Here are some points, one per row:
[ 55  27 -37   0 -16  23 -20 -16  18  26 -18 -24   7 -19 -27  60   8 -63
  64   5   7 -16  16  -3  31  35  59  44 -25 -39  18 -41  -2   7   6 -16
   4 -19 -75 -23  45   1  75  -1   1  -8 -21 -10]
[ 18  -1   1  17  81  75 -43  -8 -16   2 -41 -65  31  -9  27 -28 -46   1
 -72 -11 -23 -23  11   0  -2 -15 -16  54 -25 -35   8   6  17  16 -36 -43
 -38 -11  48 -24   2  11 -20 -17 -26   5  37   9]
[ 64  19  18 -21 -72  34  30  22  -6 -10  -2  14  -3 -10 -24  -9  35 -19
  41  23  -9 -20  38  32 -56 -34  25 -70 -10  -6   0 -12  32  -7 -12  48
 -18  45   1 -50   1 -29 -49  -5  17  13  30 -20]
[-24   6 -76 -29 -19 -23 -49  18 -12 -54  29   3  -1  -8 -25   5  24 -28
  53  13  48  -7 -39 -10  -9 -14 -12 111   4 -29  10  22  30  10  11  22
  21  -5  -5  24  49  33  -3 -42 -35   2 -16   8]
[-22  18 -43 -25   9 -34  -3  -9  24 -33  11  14  10  24  11  51  45 -69
  21  11  27 -57 -25  35   4 -51  -1  54 -39 -58  18  39  12  -2 -13 -37
  35  28  47  22   3  -6 -64   2  11  31  10  -5]
[ 13  42  43  -4  81  10 -46 -34 -65  19 -30 -54   4  -8   5  35  10  35
  28 -36  -4   9  22 -52 -24 -10 -38  26  23  24  30  31   4  39   6 -23
  28 -30  27  29  11   8  10 -38  37  43  31   8]
[-24 -24  26  -5  -2  49  36   1  44 -77  33  42 -63  34 -51 -11  66  -5
 -10  -8  10  86 -19  13 -11  -9  14   1 -15  32  38  -9 -50  18  19  33
 -44 -64 -34  12 -10  35 -82  -8  21 -13  21   8]
[-11 -21  19  17   5  -4  -9  51 -39  38 -61 -51  -7 -29  -6  48   5  39
 -33 -32  -7 -98 -13 -10  22  44 -16 -30  25  20 -10  -2 -39 -17  21  27
  38 -17 -46 -33  -8  -3  46 -29  27  25  -6   1]
[  4  -1  14  11  41   7 -11 -37 -21  10 -17  -1  10  -8 127 -37  62  13
  -2 -17 -33 -20 -12   6 -32   2 -15  38  -5 -29  35  55  68   9  43 -13
  42  45 -40  13  14  16  14 -30  38 -12  69  10]
[  0 -45 -10 -14  35  66  -3 -39   6 -68  -8  13  11  44  -9 -56 -39  16
  30 -12 -28  -1  -9 -42  10   7 -43   3 -32  10  -6  14 -49  88  17   0
 -67 -76 -25  15  48  36  40 -15  25   1 -67   2]
[-35 -32  -4  49 -26  -5 -16 -33  10 -15 -17 -31   0 -15 -65   2 -11 -62
  58 -26 -30  38 -13  10   1  89  13  75  11 -15  15 -32   4 -79 -14  23
  32  11  -3  -4  -4 -23  -1  -8  34  22 -51 -21]
[-14  -5 -24 -49 -68   7  16  56  -4  57  53  30 -68  -2 -28  -5  24 -17
 -12  15 -75 -23  37  53  10 -12   6 -85  35 -29  13 -10 -26  12 -12 -27
 -25  -6 -10 -46  -4  -3   3   2   4  17  13   3]
[ 25 -79  -8  23  22 -41  29  12   7  21  51 -56  51 -11  37 -39 -35  64
  10  -9  25  91 -39   7   2  52   0 -41  25  46 -28  41 -35 -51 -13 -21
  -7  22  -5  -4 -50 -13  48  18 -31  -3 -89  -2]
[-40  10 -22  36  47 -76   0  13 -25  80 -18 -37  10  -9  65  33 -30  92
 -65 -13  -6   5 -12  28 -55  21  38  -7  49  57 -38   8  17 -73  29  15
  44  61  33   5  -1 -58  22  64  13 -10 -78 -25]
[-29 -25 -89  -7  65 -35 -30  10 -19   4  13 -21  20  -7 -38 -19  22   9
  -3  -6  24 -17 -25 -25  43  22  11  54  33  54   6 -38 -52  21 -31  13
 100  20 -53  12  14 -36  68   7  -8  14 -37 -33]
[ 15 -16  17  -4 -65 -12  56 -33  -7  42 -50  29  -1 -13 -77   2 -19   7
 -30 -10 -35  31  -9  29 -29  39   4  55   2   3  -1  -5 -25 -71  22  -6
  75   4   4 -33 -30  48 -39  49  53  18   2 -33]
[ -36   71    7   22   -1  -63  -20   27  -42    8   13   27   12    2
   -9   19   -8   11  -19    8   32   -2   -6  -34  -16  -37   59 -127
    1   43  -30    7   46  -41   31  -28    7   -5   -8  -19  -17  -23
    2   20  -56  -11   14  -17]
[ 44  36   5  21  40  11   3 -13   8  32 -25 -53 -15  25   9 -23 -14  49
 -41  -7  30 -33  13  23 -17 -41 -46 -13  25 -28 -45  38   9  46  17 -75
  29 -51  25 -15  13 -42  24  13 -10  13  58  40]
[   3  -53   22   -3  -65   41   -3    4   27  -76   38   35  -39   30
   23 -102   -1  -11   12   20   67   59   -9   -9   62    9  -11  -18
  -24   -5   16  -27   27   38  -24   21  -39   -6    2   44    9   32
  -25    0   -1    9  -53    9]
[ 39  -3 -33   0 -22  -5  48 -10   9   3 -31  48 -14  17 -19  18 -24  15
 -65 -47 -34  17   8  66  -6 -74  20 -24  33   4 -17  32  18   0   2  37
  22  19  77 -10 -24  -8   8  20  18  30  55  50]
[  -9   43   77   -6    4    8   18   12   -2    0   71   20  -41   12
  -10   -1    5  -17    1   40   17  -11  -38  -59  -19  -89  -25  -77
  -30   57    8  -27   75   48   40    4 -109   12    9   24  -61    6
  -23  -44  -13  -47   25    9]
[  -4   40  -19  -12   10   -7  -13  -49   15   72 -108   -6   10  -50
   16   40   28   13   40   -6  -23  -54   -7   19  -32   86  -28   29
   43  -34   15  -39  -14  -55  -54   -7   38    4   41   -5   19   -8
   35  -15  -12    8   15  -26]
[ 20   0  -8   8 -43 -68 -13  29 -36  39  31  27   6 -18  -4   1  19  18
  25   3  31 -58  21   5  10  42  13  13 -32 -82  26 -47 -64 -47 -35  37
 -36  24  -5 -14  -4 -21  50  58  -4 -26 -32   1]
[ 49  23  59   3  13  49   2  -3  65  38 -13  -9  -9 -15  20 -24  -6  21
 -61 -28  -4 -75  50  -6 -36 -22 -12  15   2   7  -6  54  20  49   8 -31
 -48   8 -14  31 -49  30   0  25 -61   0  17  17]
[   2    1   16   13   -4  -32    1   37  -43    6   -3  -13   36  -15
   46  -11  -79  -24  -12   -2   43  -23   18   29    3   22    8  -12
    8   24  -40  -15  -51   62  -40   -4  -17 -105  -31   37  -39  -13
   59  -18  -11  -18  -10  -25]
[-29   1 -15   7 -36 -22  14  17 -55  36 -37 -50  31   7 -33  36 -49  29
  41  15 -18 -16  22  15   8 -27  33 -43 -11  69 -21 -29   4 -71  13 -16
  -5 -24 -18  14 -33 -21  -7  42 -18 -67  33  40]
[-39 -32  12 -41  -2 -19  30 -34  47 -49  23  26   9  31  30  16 -31   2
 -33  16 -11  75  29   3  13  -8  13  28 -72   5 -85 -19  21 -22  10 -28
 -17  53  84   0 -13 -29 -43 -32 -49   8  -8  20]
[-35   6  -6  -6 -24  47 -42  22  12   6  52   5   4 -25  46  -5   1  -6
  43  25  63 -15  -2 -75  56   4  48 -31   2 -12 -41  -3 -27  17 -50  27
 -89 -34 -40 -27 -24 -13  49 -10  28 -44 -23 -27]
[ -2 -30  33  10 -32 -27  18 -27  14 -33  26  33 -16   8 -22  11  68   5
 -72   8 -67  49 -17 -32  25 -61 -28 -32  15  13  35  38  22  59  32   2
 -15  18 -17  26  44  13 -75 -21 -11  10  59 -10]
[-46  63 -18 -18   8  39   7 -36  25 -74  14 -14 -16  26 -43  17 -99 -46
  28  27  27  14  11  -9  29  35 -15  33 -51  17  36   7 -18  13 -71  39
   8  -4 -20  -9  44  32 -32   7 -22   3  -7  27]
[-11 -18  18   2 -26 -17  -1  27  33 -21   8  74 -19   7   6  20   6 -65
  75  41  -8  43   5 -23  -3 -51 -26   8  33 -32  65  -8 -10 -32  21  47
  33  22  -1 -25  27  25 -58  19  14   4  26 -31]
[ 59 -22  25   7  62  26  13  20  26 -27  11  43  49   6   7 -43  62  -9
 -42   0 -37  53  -8  16  17  46 -35   0   1 -52 -25 -27  34  20  59 -20
  18  60  49  30  27  23 -37 -11  28 -18 -19  23]
These points spread out most along one direction. Take the direction at right angles to it along which they spread out most. Go by this last direction. How many in every 100 of the points above lie lower along it than each point below? Round to a whole number. More than half of the points above lie lower than the first one.
[  4  -1  14  11  41   7 -11 -37 -21  10 -17  -1  10  -8 127 -37  62  13
  -2 -17 -33 -20 -12   6 -32   2 -15  38  -5 -29  35  55  68   9  43 -13
  42  45 -40  13  14  16  14 -30  38 -12  69  10] 22
[-29 -25 -89  -7  65 -35 -30  10 -19   4  13 -21  20  -7 -38 -19  22   9
  -3  -6  24 -17 -25 -25  43  22  11  54  33  54   6 -38 -52  21 -31  13
 100  20 -53  12  14 -36  68   7  -8  14 -37 -33] 84
[ 20   0  -8   8 -43 -68 -13  29 -36  39  31  27   6 -18  -4   1  19  18
  25   3  31 -58  21   5  10  42  13  13 -32 -82  26 -47 -64 -47 -35  37
 -36  24  -5 -14  -4 -21  50  58  -4 -26 -32   1] 72
[ 18  -1   1  17  81  75 -43  -8 -16   2 -41 -65  31  -9  27 -28 -46   1
 -72 -11 -23 -23  11   0  -2 -15 -16  54 -25 -35   8   6  17  16 -36 -43
 -38 -11  48 -24   2  11 -20 -17 -26   5  37   9] 25
[ 59 -22  25   7  62  26  13  20  26 -27  11  43  49   6   7 -43  62  -9
 -42   0 -37  53  -8  16  17  46 -35   0   1 -52 -25 -27  34  20  59 -20
  18  60  49  30  27  23 -37 -11  28 -18 -19  23] 38
[-46  63 -18 -18   8  39   7 -36  25 -74  14 -14 -16  26 -43  17 -99 -46
  28  27  27  14  11  -9  29  35 -15  33 -51  17  36   7 -18  13 -71  39
   8  -4 -20  -9  44  32 -32   7 -22   3  -7  27] 94
[-39 -32  12 -41  -2 -19  30 -34  47 -49  23  26   9  31  30  16 -31   2
 -33  16 -11  75  29   3  13  -8  13  28 -72   5 -85 -19  21 -22  10 -28
 -17  53  84   0 -13 -29 -43 -32 -49   8  -8  20] 44
[-24   6 -76 -29 -19 -23 -49  18 -12 -54  29   3  -1  -8 -25   5  24 -28
  53  13  48  -7 -39 -10  -9 -14 -12 111   4 -29  10  22  30  10  11  22
  21  -5  -5  24  49  33  -3 -42 -35   2 -16   8] 88
[ 25 -79  -8  23  22 -41  29  12   7  21  51 -56  51 -11  37 -39 -35  64
  10  -9  25  91 -39   7   2  52   0 -41  25  46 -28  41 -35 -51 -13 -21
  -7  22  -5  -4 -50 -13  48  18 -31  -3 -89  -2] 50
[-14  -5 -24 -49 -68   7  16  56  -4  57  53  30 -68  -2 -28  -5  24 -17
 -12  15 -75 -23  37  53  10 -12   6 -85  35 -29  13 -10 -26  12 -12 -27
 -25  -6 -10 -46  -4  -3   3   2   4  17  13   3] 41
[-22  18 -43 -25   9 -34  -3  -9  24 -33  11  14  10  24  11  51  45 -69
  21  11  27 -57 -25  35   4 -51  -1  54 -39 -58  18  39  12  -2 -13 -37
  35  28  47  22   3  -6 -64   2  11  31  10  -5] 59
[   3  -53   22   -3  -65   41   -3    4   27  -76   38   35  -39   30
   23 -102   -1  -11   12   20   67   59   -9   -9   62    9  -11  -18
  -24   -5   16  -27   27   38  -24   21  -39   -6    2   44    9   32
  -25    0   -1    9  -53    9] 81
